In the rows, 128 means zero.
Each path below is one point turned by a fixed rotation once a step. After each direction that follows a path, write how fast that rotation turns it, in degrees per step (0 if it stays still).
Each turn is a multiple of 5 degrees from 10 to 175, or 0.
Each row of a path follows its step; steps can be skipped.
path 1
step 0: [129 118 121 134 116 131 131 123 132 123 135 141 142 125 128 123 119 122
 120 141 136 134 120 123 120 134 147 132 122 121 120 118 129 127 123 146
 115 119 127 122 132 104]
step 2: [124 126 108 130 133 139 130 120 124 124 117 119 129 110 108 121 129 131
 147 127 120 123 128 130 135 136 125 124 129 135 134 122 124 146 127 130
 132 135 125 106 130 121]
step 3: [131 130 117 107 117 123 138 123 129 135 127 130 130 129 138 126 110 132
 134 134 133 131 130 140 138 131 153 131 130 122 119 134 123 130 113 144
 139 125 123 125 139 135]
step 5: [131 125 121 121 135 135 130 127 117 134 126 129 142 122 131 138 119 132
 137 117 123 132 136 114 116 113 122 113 128 129 124 126 130 138 116 139
 134 141 139 118 109 113]
step 6: [134 132 112 121 117 116 125 141 123 112 121 138 121 123 144 135 124 129
 125 115 119 133 149 136 113 121 139 130 133 122 134 130 125 130 125 122
 133 113 130 130 135 137]
step 7: [130 123 128 131 127 132 128 139 122 132 138 137 135 116 114 130 138 145
 136 131 120 153 118 117 132 117 121 143 129 120 133 121 129 131 132 126
 119 120 142 126 143 137]
step 8: [140 122 135 128 124 137 123 133 137 138 120 128 143 127 132 136 131 118
 136 115 134 148 137 119 137 125 126 128 129 124 124 140 126 121 131 133
 146 121 120 128 130 102]
step 9: [129 125 126 136 136 126 128 127 126 100 110 131 130 122 133 122 128 128
 137 137 130 125 123 136 115 127 131 124 130 137 119 134 127 123 141 128
 136 109 143 138 144 120]
step 10: [148 113 129 140 130 128 136 135 133 135 127 107 134 121 119 119 123 133
 136 135 131 142 122 126 127 127 142 124 128 132 125 124 109 139 122 122
 116 130 140 137 123 135]
step 13: [130 121 127 133 144 128 141 137 122 133 122 110 119 119 133 128 126 127
 134 114 129 133 139 126 140 137 131 122 130 139 139 148 122 131 114 127
 121 134 126 109 134 136]
Directions:
[128 131 130 129 129 135 129 130 130 127 126 129 127 128 128 125 132 128
 128 132 125 128 128 122 126 126 129 127 127 131 130 127 127 130 131 131
 130 127 127 129 127 136] | 135
[127 130 129 130 125 130 128 127 128 132 125 122 126 128 132 131 126 127
 127 125 135 131 128 124 127 127 134 127 133 127 129 128 130 128 126 131
 127 128 126 128 128 129] | 145
[125 128 135 129 129 129 130 133 125 129 132 126 127 127 123 126 126 126
 129 129 125 131 126 132 127 127 129 128 133 130 130 130 131 126 126 124
 125 126 131 128 127 131] | 125
path 2
step 0: [133 120 134 134 127 121 143 132 127 126 130 126 131 123 126 137 133 116
 119 123 121 139 140 129 114 125 116 151 130 125 135 127 130 123 124 139
 130 120 122 135 105 140]
step 2: [123 117 129 138 127 122 135 139 114 124 131 134 134 121 117 122 139 131
 127 133 120 144 145 116 130 123 141 125 142 129 128 137 123 127 142 115
 132 134 131 127 117 139]
step 4: [123 128 130 115 121 113 131 124 124 130 120 137 117 141 114 127 132 127
 123 127 139 132 139 122 119 130 146 129 131 122 152 133 133 120 130 140
 128 137 138 131 128 138]
step 5: [125 126 137 123 125 134 137 131 130 122 131 124 122 129 126 131 133 131
 118 138 113 130 127 131 120 124 123 115 142 133 144 129 127 129 132 137
 149 120 141 127 152 137]
step 6: [133 125 125 127 124 119 136 130 125 122 127 136 117 123 119 129 134 129
 125 133 118 143 135 134 152 118 132 118 123 125 133 128 138 118 106 138
 119 122 134 116 134 137]
step 7: [131 114 129 121 124 129 134 122 139 115 116 139 123 132 114 133 132 135
 139 139 118 124 127 121 124 138 120 113 121 121 126 136 127 134 115 129
 144 124 116 131 125 141]
step 8: [150 133 129 126 121 135 143 120 120 114 137 142 123 115 125 137 126 129
 135 147 135 119 131 124 127 128 140 117 133 136 127 132 138 124 124 134
 123 137 133 136 129 125]
step 9: [123 118 109 129 137 135 139 108 143 123 138 132 133 118 136 131 132 130
 124 133 129 124 144 127 127 124 134 132 129 124 129 119 141 139 125 132
 139 132 124 127 131 147]
step 12: [132 124 131 131 109 127 137 126 140 125 126 109 133 116 140 130 142 133
 129 125 135 120 120 132 132 121 118 112 124 126 137 128 148 125 132 131
 132 139 131 120 116 120]
step 13: [137 113 128 127 125 129 127 139 133 142 127 125 116 132 132 131 138 142
 112 142 134 121 140 114 139 121 139 132 122 120 132 133 138 129 140 126
 130 122 116 128 115 127]
Directions:
[125 124 132 131 128 131 133 128 132 125 127 129 129 130 130 130 126 129
 130 125 126 127 128 130 126 131 129 132 129 125 129 130 127 132 128 124
 132 125 132 124 127 128] | 160
[125 130 130 132 130 129 128 123 126 131 126 129 127 130 132 124 131 120
 127 128 132 129 130 129 128 130 131 126 129 127 128 127 128 130 128 126
 131 132 129 129 131 128] | 55
[127 130 135 129 128 129 134 129 128 133 131 132 132 124 127 127 126 127
 125 132 127 129 129 128 129 128 125 128 129 132 128 131 126 131 130 129
 124 127 128 129 131 128] | 125
[127 123 128 129 128 127 126 126 126 131 126 131 127 124 122 124 130 128
 133 125 129 129 122 132 127 128 129 127 131 130 127 131 129 129 125 126
 128 124 126 129 126 127] | 90
path 3
step 1: [137 137 138 141 115 132 116 131 116 119 135 129 124 140 122 136 131 139
 127 111 142 113 131 123 122 142 126 137 141 129 122 115 128 135 135 123
 121 144 131 129 121 128]
step 3: [120 132 139 139 135 131 122 136 126 118 140 145 130 144 126 144 125 141
 114 126 132 122 117 109 119 136 112 140 128 126 134 128 131 137 127 117
 123 132 128 127 119 129]
step 4: [127 133 139 132 142 141 108 134 128 124 135 139 133 138 137 124 125 143
 127 134 120 123 120 103 121 127 129 123 124 123 128 145 122 144 124 130
 124 130 127 140 131 134]
step 7: [124 126 135 139 128 128 122 128 123 119 120 131 110 131 113 135 129 132
 130 121 133 138 130 103 119 144 118 142 133 131 125 130 138 120 131 136
 124 148 130 123 123 139]
step 8: [120 134 138 128 131 125 117 135 123 125 128 120 126 148 118 128 120 129
 130 126 122 127 130 107 120 143 117 143 110 136 129 146 122 128 131 131
 135 138 129 137 118 138]
step 9: [114 134 133 123 144 120 112 142 132 125 123 139 111 124 122 139 124 132
 127 132 121 126 129 100 126 130 114 127 121 125 123 136 133 126 132 129
 129 131 126 133 113 129]
step 10: [131 142 127 119 131 128 111 141 134 133 142 128 130 125 123 127 119 136
 136 126 128 131 130 108 119 133 121 128 125 118 125 144 121 135 138 135
 143 130 132 146 114 116]
step 11: [131 134 132 128 129 131 113 143 126 126 125 132 114 106 131 130 128 134
 144 117 124 129 131 104 123 135 136 128 139 117 119 127 132 129 143 138
 134 134 132 129 122 121]
step 13: [123 135 132 140 124 128 112 138 112 115 122 123 111 124 126 139 127 122
 130 113 114 113 126 116 128 142 126 137 117 129 119 123 134 131 145 124
 133 133 123 123 123 136]
step 14: [124 138 124 134 127 135 106 129 125 133 139 128 123 132 120 136 117 126
 114 128 124 120 123 117 123 141 114 133 114 123 130 132 138 131 140 109
 146 131 119 133 123 128]
Directions:
[128 132 132 131 127 128 128 125 123 132 126 128 128 128 126 130 132 124
 131 129 133 127 125 130 126 128 131 134 126 130 126 129 132 125 128 130
 126 128 127 129 127 127] | 65
[124 128 128 130 128 131 128 129 125 125 129 131 127 125 126 127 133 131
 132 126 127 129 128 127 131 126 126 126 125 129 130 124 127 126 130 131
 123 125 128 123 124 128] | 175
[129 131 128 126 124 128 131 128 130 128 137 126 132 127 123 130 127 129
 124 125 131 130 128 131 127 128 124 132 128 127 131 128 128 127 130 128
 126 129 130 130 124 129] | 160
[126 125 127 130 130 122 129 132 130 125 128 129 127 127 127 131 127 125
 128 127 129 123 128 127 125 126 127 130 136 127 128 127 131 127 131 129
 122 127 126 126 129 127] | 175
[129 129 124 123 128 129 131 129 125 130 126 125 124 124 128 127 125 129
 132 127 125 126 126 130 124 127 124 128 126 127 128 128 130 124 134 125
 130 126 128 130 127 128] | 20
path 4
step 0: [126 117 124 142 143 124 117 119 127 135 121 126 141 124 129 118 136 125
 138 138 142 125 130 135 112 138 124 131 122 128 129 121 121 128 129 123
 120 134 126 132 148 126]
step 1: [115 129 121 129 134 126 149 129 121 118 127 142 134 129 130 135 129 127
 130 118 132 117 141 122 126 124 135 124 119 130 138 126 126 119 106 128
 137 124 123 123 127 143]
step 2: [142 121 124 125 146 118 130 117 119 127 124 121 126 127 128 139 119 125
 125 118 121 124 121 130 135 108 118 128 133 124 136 122 124 148 140 121
 129 123 130 133 124 131]
step 4: [118 121 133 125 130 122 123 123 124 125 123 134 139 126 134 115 130 133
 116 149 124 119 124 140 141 130 128 145 113 126 125 132 132 135 117 126
 137 123 124 122 131 137]
step 6: [133 126 123 119 123 111 130 131 139 135 124 126 132 132 120 126 107 114
 124 129 138 123 144 127 132 117 126 122 128 125 123 139 122 130 130 127
 134 142 138 142 132 134]
step 7: [125 127 128 146 124 129 128 125 138 129 123 134 117 118 122 146 124 124
 116 134 116 139 127 141 130 124 116 130 122 140 115 117 131 124 122 119
 137 131 123 117 132 128]
step 10: [131 116 135 120 115 118 138 131 142 121 119 130 116 133 130 126 121 126
 134 123 126 126 137 135 125 139 124 133 145 129 129 115 125 117 115 129
 137 123 139 121 122 138]
step 11: [136 129 113 125 125 122 123 117 119 104 133 121 124 111 119 132 116 142
 118 126 123 145 129 131 132 130 126 134 126 122 124 127 128 125 139 135
 131 130 130 132 133 123]
step 12: [125 127 126 134 126 118 126 136 130 120 126 132 123 137 117 120 139 124
 120 142 135 122 127 113 115 117 121 125 130 131 125 122 140 121 126 133
 110 136 126 120 123 108]
step 13: [116 131 126 125 113 137 127 125 134 117 121 123 116 137 143 120 125 143
 128 132 137 127 123 127 126 115 135 130 129 128 126 132 124 132 116 108
 139 116 123 138 127 127]
Directions:
[129 125 122 127 126 127 128 128 127 129 128 128 132 129 131 128 126 127
 130 121 127 128 130 127 124 127 129 131 127 130 125 127 130 127 129 129
 127 127 133 127 128 135] | 80
[131 128 128 125 129 126 125 129 130 128 127 129 133 128 123 129 132 123
 127 129 131 133 130 123 124 130 130 126 124 125 127 130 127 128 130 128
 127 130 128 132 128 127] | 125
[126 131 129 130 121 127 128 132 130 135 127 131 130 130 127 129 129 130
 127 129 123 128 125 128 131 125 127 128 126 127 127 131 128 129 132 130
 129 128 127 131 131 131] | 35
[133 126 128 123 123 127 129 128 126 134 127 127 123 127 129 130 125 125
 131 127 128 131 129 130 128 131 125 130 126 130 127 125 123 129 129 128
 132 128 127 129 126 125] | 95
[128 131 130 132 123 125 129 128 126 126 130 119 131 130 129 126 132 128
 130 125 128 130 130 130 128 128 127 124 128 129 130 128 127 127 125 130
 133 127 128 131 131 127] | 145
path 5
step 0: [134 134 128 118 108 125 134 128 131 144 122 116 120 129 117 134 126 119
 137 128 133 143 126 124 118 115 115 134 119 133 117 126 128 118 127 119
 135 130 123 129 135 130]
step 4: [130 146 117 134 128 130 125 122 122 139 143 134 118 128 125 119 114 133
 136 115 145 129 125 135 130 129 122 141 129 138 130 125 129 130 127 117
 140 121 127 136 135 131]
step 6: [141 123 123 138 131 132 127 130 143 143 124 119 125 137 128 131 133 121
 139 142 128 133 133 107 128 129 134 140 120 125 115 114 123 120 134 126
 126 126 130 122 133 134]
step 7: [123 125 137 129 134 130 142 137 119 135 135 126 128 128 117 137 142 119
 121 146 138 123 127 124 111 130 123 136 135 133 136 121 129 132 118 132
 114 135 130 119 125 121]
step 8: [117 130 121 128 125 133 124 116 120 133 140 113 123 132 112 141 127 127
 135 111 140 127 127 128 129 139 121 123 142 120 130 124 133 131 137 140
 125 129 124 121 138 134]
step 9: [121 131 122 132 105 130 126 126 118 116 135 128 113 143 139 122 125 133
 126 116 128 126 136 121 127 123 118 137 134 138 130 127 131 143 128 123
 127 136 131 137 121 120]
step 10: [139 140 122 132 134 132 111 124 133 134 124 127 113 118 123 119 131 125
 118 111 123 135 139 121 125 134 127 134 115 134 133 115 117 123 124 116
 128 128 123 134 133 129]
step 11: [130 130 138 136 128 126 121 133 129 129 135 130 121 117 137 145 122 123
 129 152 131 140 128 121 114 125 128 129 121 127 116 113 133 134 118 124
 131 124 121 139 126 132]
step 13: [125 111 135 115 116 127 129 126 117 134 137 130 126 139 123 137 127 122
 140 125 141 124 120 124 127 131 139 140 131 125 141 121 118 144 127 126
 126 141 133 121 129 125]
step 14: [110 133 123 116 114 132 132 130 126 134 134 120 114 132 125 117 136 129
 124 116 123 133 133 110 122 143 125 136 137 133 130 129 127 121 132 128
 131 119 128 124 129 142]
Directions:
[125 127 129 131 125 127 129 127 129 126 130 127 128 128 132 123 129 123
 127 123 134 126 129 131 124 133 131 125 129 130 129 129 128 130 130 131
 130 129 129 124 126 130] | 65
[129 136 129 129 131 125 125 129 128 124 129 130 128 128 130 129 124 127
 130 128 130 131 128 128 130 132 134 129 127 131 124 130 128 128 127 125
 126 130 124 128 125 126] | 55
[129 130 126 125 126 126 127 125 124 129 132 127 128 128 126 128 127 125
 131 131 129 129 128 134 133 127 125 127 130 126 132 130 132 130 129 124
 126 130 131 125 127 130] | 80
[127 126 127 131 126 125 126 120 132 129 127 126 126 131 128 129 126 133
 127 131 127 127 128 127 129 129 128 127 125 126 127 131 130 129 131 133
 125 130 129 131 123 126] | 110
